The rows of Z fall into 4 groups, and each row is roughly a mix of its group's hidden directions.
Z, 163 rows:
[[  5 -47   3  17  -7 -54   3   1 -26 -23  46]
 [ -2  -3 -14  65  -8 -20 -50  19 -12 -27  15]
 [ 48 -11  42   4  -8  39  22  26 -22   3 -36]
 [-28 -55 -11 -38 -15  30 -13   2  24 -39 -10]
 [-13  22  37 -21 -38  36  -1 -51 -25  16  14]
 [-17  13  23 -47 -18  17  49 -35  -8  28  22]
 [ 60 -13   4 -23 -21  -1  34  12 -46 -14  21]
 [-49 -19 -37  -8 -36  18 -39 -23  -6  13  28]
 [ 10 -52 -25   2 -35 -25  -9   8  16 -32 -46]
 [-35  34 -59   1  -9  44 -10  14  15  14   6]
 [ 17 -13 -50   6  37 -52 -10  34   1 -22  -8]
 [-27 -19 -27 -40 -57  37  -9  15  17  11   3]
 [  5 -62   1  27  39 -13  -5  -5 -22 -18  39]
 [  0 -13 -20 -32   8 -35  74  19   1  -9   2]
 [-15 -24 -35 -30 -34  38 -31  26  37   6 -15]
 [ 33  28  56 -15  28  -3  15 -15 -43  14  17]
 [-16 -18 -14 -18  48  26  23   7 -30  -4  57]
 [  4 -52   2   0 -23 -53 -18   8  12 -32 -33]
 [ 17  57  -4   4   9  56 -11  11  -7  41   5]
 [ 18 -16 -33  21  19   6  55 -53  -9  17 -11]
 [ -7 -38  36 -18 -31  12   3   1  41  44  31]
 [-16  -3  36 -57  33 -21  26  37 -19   0   8]
 [-35 -42 -15 -20 -27  45   1 -24  40  -7 -14]
 [-22 -49 -15 -14  16  48 -11  16  48  17   7]
 [ 41 -11  26 -33 -24  35  33  28 -10 -19 -34]
 [-25  51  21 -20   5  25 -47  27 -27  -5  21]
 [-48  30 -27  10   7  44 -46   6 -16  19   4]
 [ 17  -4 -71 -20 -43   6  -7 -14 -12   4 -26]
 [ 10 -16  -4  34  30  37   0 -11  61  19 -28]
 [ 41  38  -4 -22  -9  18 -58  21   4  21 -22]
 [-10  10   3 -46 -44 -18   6   8 -47  -8  43]
 [-10 -23 -53  -1  31  39   5 -20  35 -30  16]
 [-27 -22  -2 -25 -18  57 -19   1  26 -48   6]
 [ 13  -1  27 -34  32 -54  24  38 -16  23  -5]
 [ -6 -63  22  12  14  33  10  14 -17 -33 -35]
 [-19   8 -54 -15  11  31  11 -50  31 -10  21]
 [ 50 -47  51  -1 -14 -14  26 -17   1 -12  -5]
 [  3 -30   0 -37 -48 -49  19 -22  11  23 -19]
 [-10   5  -3 -55 -65   1  28 -16   0  14 -10]
 [ -8 -10 -18 -27   4 -36  61  31 -31 -16 -17]
 [ -1  11  -2 -43 -38 -20   6  22 -32   5  59]
 [-24  12 -43 -10   2 -47 -46 -15  15  27  23]
 [ 46  45   4  -5  -9  18 -56   6  15  28  -3]
 [ -1  -1   3  52   6  -3   2 -18  67  15 -32]
 [-13  31  -9 -43 -27  -2  -8  10 -44   2  54]
 [-31  -2  18  -4  -1  24 -38  18  32 -64  -2]
 [  0  57 -14 -41 -34  -6  20  -2  12  12 -42]
 [ 15  15  16  54  -7  -9 -11 -27  54  14 -34]
 [ 26  22 -29 -49  37 -39  15  33  -3  12  -3]
 [ 12 -47  20 -10  -7 -54  29  13 -24 -29 -22]
 [-19  -6 -39 -31 -19  41  20 -55  17   1  10]
 [-23 -25  -9 -26 -33  10   5 -35  47 -46  -9]
 [ 54 -32  49  10  13  16  30 -26  12 -14  -3]
 [-32 -52 -12   9 -35  48 -21   4  -5 -11  26]
 [ 30 -15  52  12  29 -50  36   0   9 -13   4]
 [-11 -36 -35 -17  -4  30 -42  22  50   9 -12]
 [  4 -56  15  47  39  -6 -11 -31   0 -24   6]
 [ 37  44  17  23 -13 -46  19   2 -18  40  10]
 [  6  -1 -13 -11  10  69 -13  24  -5 -42  32]
 [  7  -2  52 -56  31 -20  14  24 -18 -21  -7]
 [ -6   6  22 -25   3  29 -42  55 -25 -30  21]
 [  0 -50  -4   8  14 -36  43  45  -7 -13 -26]
 [ 37   0  50 -46   5   4  21  43  14  14  -7]
 [ 15 -10  14  53  52 -44  -4 -14  -8 -13  19]
 [ 11  -9  46 -27 -10  12   9 -64 -36   3   4]
 [ 41 -43  19 -27   4 -41  11  44   7  14  11]
 [-29  12  11 -62  -9 -39 -12  29 -17 -31  -7]
 [ 25  -5  34   8  -6 -39 -28  68  -1   2   2]
 [ 27  51  25   3  29 -22 -11 -26 -51  -3  12]
 [ 10  21   9  24  42 -40  11 -49 -37 -16  12]
 [ 53  25  21  -8  -9  -4 -42 -12  45  15 -24]
 [ 10  -5 -46  52 -29  17 -11 -45  24  -2   2]
 [-26  64  -5 -22 -33  26  37   0   1  14 -13]
 [ 24  -2  51   6  22  48  38  22 -15 -15 -21]
 [-33  16 -64  32  12   0 -21 -33 -23  -7  -5]
 [-55 -16  11   1  -2  21 -33  -2  46 -35 -23]
 [-16 -41 -38 -10 -54   8 -28  35  18  -5   3]
 [ -5 -16   1  42  29  -9  10 -18  64  -3 -35]
 [ 13 -36  23  58  29  -7  -8 -24   0 -33 -27]
 [  2  14 -13 -45  32  -1  -6 -10 -41  20  57]
 [ -2  -8  -1  10   8  -1 -19 -12  62  -8 -65]
 [-15  22 -19   1  26  66 -10 -13  -3 -42  25]
 [ -8 -58   7  12 -16 -50 -14 -26   4 -39   1]
 [ -3  21  27  29  45  -6  34 -50 -30 -12   7]
 [ 48  32   2   1 -12 -44  27  -2 -34  34  19]
 [-25  15 -47   9 -10  12 -64 -32  -1  16  10]
 [ 23  15  12 -17   2  32 -21 -39  53  20  36]
 [-29 -66 -24 -45  -4  16 -12   3  14 -15 -13]
 [ 10  57  15  47   3 -19 -35   3 -32  -6  18]
 [-22 -21   7  36   3  34 -43 -42  -1  25  33]
 [ 13  -7  46 -27   8 -15  41  34 -29 -32 -26]
 [-14  -6  31 -31 -50  24  26 -52  -9   9  -6]
 [ -3  61 -11  -9  26  52 -33  -9  -6  18   1]
 [-14   5 -25   1   4  70  25 -48  -5  -2   6]
 [ -1 -13 -62  -1  42 -24 -32  26  26  -8  -4]
 [ 32 -19 -37  17  -2  -3  56 -42  12  27   2]
 [-18  -5 -24 -20   8  52  27 -54 -30   9  -3]
 [ 21 -28 -15   8 -28  -9  57 -51  17   3 -17]
 [ 10  31 -11  -4  12  61 -26 -11   0  32  43]
 [-37   2 -27 -26   5  52  10 -54 -13   3  -1]
 [-39 -22 -11 -14  14  63 -16 -10  10 -42  -5]
 [-21  -3  35 -32  39 -51  17  30 -26   5   8]
 [ -3   6  -2  40   7  21  20  -1  65  26 -36]
 [  9  23  15 -51 -24 -28  11   8 -43  -8  43]
 [  0 -28  21  20 -11 -28  72   2 -12   3  28]
 [  9 -15  -2  44   9   2 -14  -5  58   9 -53]
 [ 26  42   6 -30   4  51 -34   0 -15  15 -35]
 [ -2  54   5 -43 -33  32  -5   8  18  28 -25]
 [ 12  27  49 -16  36   4  20 -41 -16  29  27]
 [-37   0 -19 -28   6  46  13 -57 -23 -11  -6]
 [ 18  49  -3 -41  -5  36 -32  -3  19  26  29]
 [ 23  66   8  16   0  31  10   8   4  47  14]
 [-15  15  33 -14 -63  16  15 -38 -28  10  17]
 [  7  -3  11  43  26  40 -39 -22  -1  47  17]
 [ 10  34 -16  -8  -6  56  -6  37 -14  35 -35]
 [ 15  30 -17  -7  18 -66 -17  21  -4  39  22]
 [ 22   5 -29 -19  23 -24  64   0  -7 -34 -26]
 [-32  -4  -7  -9  -6  34  23 -66   3 -32 -21]
 [ 13  47  36   4  41 -24  35 -20 -18  19  23]
 [-51  -9  -5  53  -9  -3  40 -22 -29  -8  15]
 [ 19   5 -37  16  24 -37 -15  58  23 -13 -25]
 [ 16  49  17 -11  12  44  42   8   8  36 -21]
 [-24   6 -35  -4  -4 -43 -47 -46  14 -13  21]
 [ 15  18 -26 -42  -8 -37  42  35  -1 -23 -29]
 [ 18 -24  52  -7  33   6 -17 -13  19  41  38]
 [-35  18  18  38   0  12 -47  -1  32  25  37]
 [ 16  13  12  61  -2   0 -21 -19  26  10 -54]
 [-35   7 -59  15 -31   4 -37   3 -10  35   6]
 [ 46  -7  24  40  18  -1 -26 -20  17   0 -53]
 [ 35 -12  59  14 -12  11  41  33  -4 -15 -22]
 [ -8   2 -17  45  55  24   0  -2  49  14 -13]
 [ 31  -6  24 -18  -6  44  30  45 -27  17 -31]
 [  2 -36  -7  -9  29 -23 -34  -2 -51 -40  26]
 [-21 -57  -4   6 -22 -55  -3  -5  -3 -38   0]
 [-16   1  34 -43  35 -44  14  40 -23  12   5]
 [ 45  31  13  10  14 -12 -11  51 -39   5  31]
 [ 19 -17  10  21   1 -45 -26  61  32  12   3]
 [  7  16  30 -49  59 -30   7  24  -5  11   3]
 [-49  14   2  -1 -22  22 -19 -31  58 -23  -9]
 [-27 -27 -34   3 -59  23 -28  17  28 -10 -15]
 [-21   3 -39 -34  -4  25  23 -66  -4  -3   8]
 [ 50  17  -6  32  21 -49   4  38  -2  17  21]
 [-35 -48 -13 -43  -5 -10  38  18 -21 -24  18]
 [  3   6 -20  48  53 -32   9  41  18 -11   5]
 [  6 -32  16  23 -15  33 -42 -28   8  47  28]
 [ 14 -16  14  27  -4 -55 -16  46  40  17 -10]
 [  7 -14  29  28   5  32 -40 -16  20  51  31]
 [  9 -23 -29 -20 -40   0 -29  22  31 -14 -54]
 [-32  27 -30 -12  19 -48 -35 -19  30  -2  29]
 [-18  17  33  -7 -41  20   9 -57 -34   7  21]
 [  9  -7 -36   1  44  43  -9  17   3 -47  31]
 [ 17 -60   7   8  20 -49 -18  -3  -7 -39 -13]
 [ 24  43 -15  26   8  28 -54  12  18  30 -20]
 [-18  24 -37 -33  22 -36  47  35  -3 -10  -6]
 [-14  29 -39 -60 -31  22 -11  15  19  22 -11]
 [-28  16 -49  11 -20 -21 -52 -20  20  24  20]
 [  1   7 -18 -33   1 -57  50  32  -6 -18 -14]
 [ 65  15  33  15  42  14  13  -1  16   6 -24]
 [ -9  -2  24  40 -14  34 -61 -23  13  20  19]
 [  4  -2   4 -53 -30 -49  -4  18 -30 -21  31]
 [ 10  40  -3  44 -26  12  24  33   7  51  -5]
 [-36 -33  -9 -38 -11 -22  23   1 -37 -32  36]
 [  7 -58  11 -37  -2  -8 -24 -22  22  33  35]]

In each list below, three rows fit none of the groups, and each other row fits one group, some only roughly. Which are they? Name them in the order they come.
    Q_695: [-21  13  -3 -46 -56 -11  21  -6  23  39  18]
    Q_792: [ 13  22  46  11 -18 -48  17  -8 -42  28  16]
    Q_920: [  6 -28  14  37  48  14 -16 -18 -46 -33  12]
    Q_46: [ 23  -8  46  40  -3  -7 -45  -4  11  21 -43]
    Q_624: [ 23  15  25 -15 -55 -44   4  22 -20  34   7]
    Q_80: [ -9 -55 -10  10 -12  42  27 -18  47 -13 -11]
    Q_760: [-21 -19 -24  26   5 -51 -15 -55  -1   7  29]
    Q_561: [-25  -3  60 -17 -33  25  -6 -30 -35 -20   3]
    Q_24: [-15   6 -11  69 -31  11 -32 -39   0 -11   0]
    Q_620: [-19  37  25   3  19  -1 -51  36   6 -44  15]
    Q_77: [ 30 -32  39  34  42  -5 -12   0 -38 -18  20]
 : Q_792; Q_46; Q_561
    Q_154: [  0 -18  17 -21 -10  -4 -31  12  29  52  55]
    Q_713: [-38  52   3  -6  39  13 -46   8  -6 -21  13]
    Q_229: [ 36  56   2  10  39 -24  17   0 -37  17 -11]
    Q_905: [-22  -4 -53  -9 -46  49  20  17   1   8   7]
    Q_478: [-11  -4  23  56  40  10 -27  -3  34  16 -33]
    Q_851: [ -3  26 -35  -9   4  19 -63  15   1  46  -6]
    Q_881: [-23 -39   2   2  25  58 -10   2 -23 -46  -9]
    Q_819: [ 22   6  34 -19 -45 -55   4  18  -7  35 -10]
    Q_324: [ -8  19  20  48   4 -14  22 -10 -60 -32  16]
    Q_679: [ 31  26 -37  32 -22 -23  25  33 -17  38  15]
 : Q_229; Q_478; Q_679
    Q_443: [ 25  13 -55  16  11   4   0  44  49  -8 -15]
    Q_37: [ -3  -9 -57  12  10 -22 -14  63  14 -18  -1]
    Q_13: [ 16  -3  27 -19 -36  36  19 -58 -15  31   2]
    Q_370: [ 21  58  -4 -15   9  25 -59 -22  -3   9   5]
    Q_307: [  0  31 -36 -43 -37  29   9   2  -8  47  -9]
    Q_914: [ 27 -35 -25  -8  -7  28  53 -36 -27  22  -5]
    Q_664: [ 29  15  30 -22   7  48  38  43 -11 -11 -22]
    Q_728: [ -3 -12  60 -59  -6   4   1  39  -3  -4  -6]
    Q_435: [ -4 -11  -9  49 -14   3 -41 -11  -6 -10 -64]
    Q_100: [ 21 -35  54 -37 -16  15   6  21 -33 -21 -18]
 : Q_443; Q_13; Q_307
    Q_847: [ 33 -17  27  31 -11 -41 -13   4  15   0 -60]
    Q_406: [  7 -24  -2  37  21 -24  -1 -51  31  32 -35]
    Q_360: [ 50 -16  25   9   8  34  51  18 -15   6 -30]
    Q_439: [-36  14 -66 -15  -8 -32 -18 -15  19 -14  23]
    Q_744: [ 13 -31  38  16  -5 -56 -24  43   9  -3  18]
    Q_289: [ 37  10  -2 -34  54 -39  35   2  -5  21  -8]
    Q_751: [  3 -43  12   3 -21 -42  40  10 -45 -23  15]
    Q_274: [ 12  38 -29 -14 -45  37   0   2   0  52 -12]
    Q_136: [ -3  22  36 -19  -1  15  24 -59 -37  16  25]
    Q_308: [ 21  41   8   5  56 -15  13 -22 -49 -12   8]
 : Q_406; Q_744; Q_274
    Q_606: [ 30  50 -13  15 -23  50  30  -7 -15  28   2]
    Q_142: [-15  61 -20   1  20  28  -7  31  23  41   5]
    Q_842: [ -4 -39 -37 -65 -23  12   3 -19 -11 -12 -19]
    Q_427: [ 21  42 -25 -25 -47  25  36  18  -9  25  15]
    Q_879: [-39   7 -14 -53   1  41  34  17 -12   3  31]
    Q_866: [-21  23 -38  25  24 -18 -59 -29   1  19  13]
    Q_283: [ 40   2  33  24 -32 -40 -22 -29  31  -1 -26]
    Q_408: [-14 -26  29  39  61 -16 -11   8 -14 -29  18]
    Q_434: [-59  -1   2 -25 -15  39 -30 -27  31 -15 -14]
    Q_469: [ 26  64  21  19  -3 -37  -9  21 -19  13  28]
    Q_315: [ 40  -1  45   5  19  -6  31   2 -38 -37 -32]
 : Q_606; Q_427; Q_408
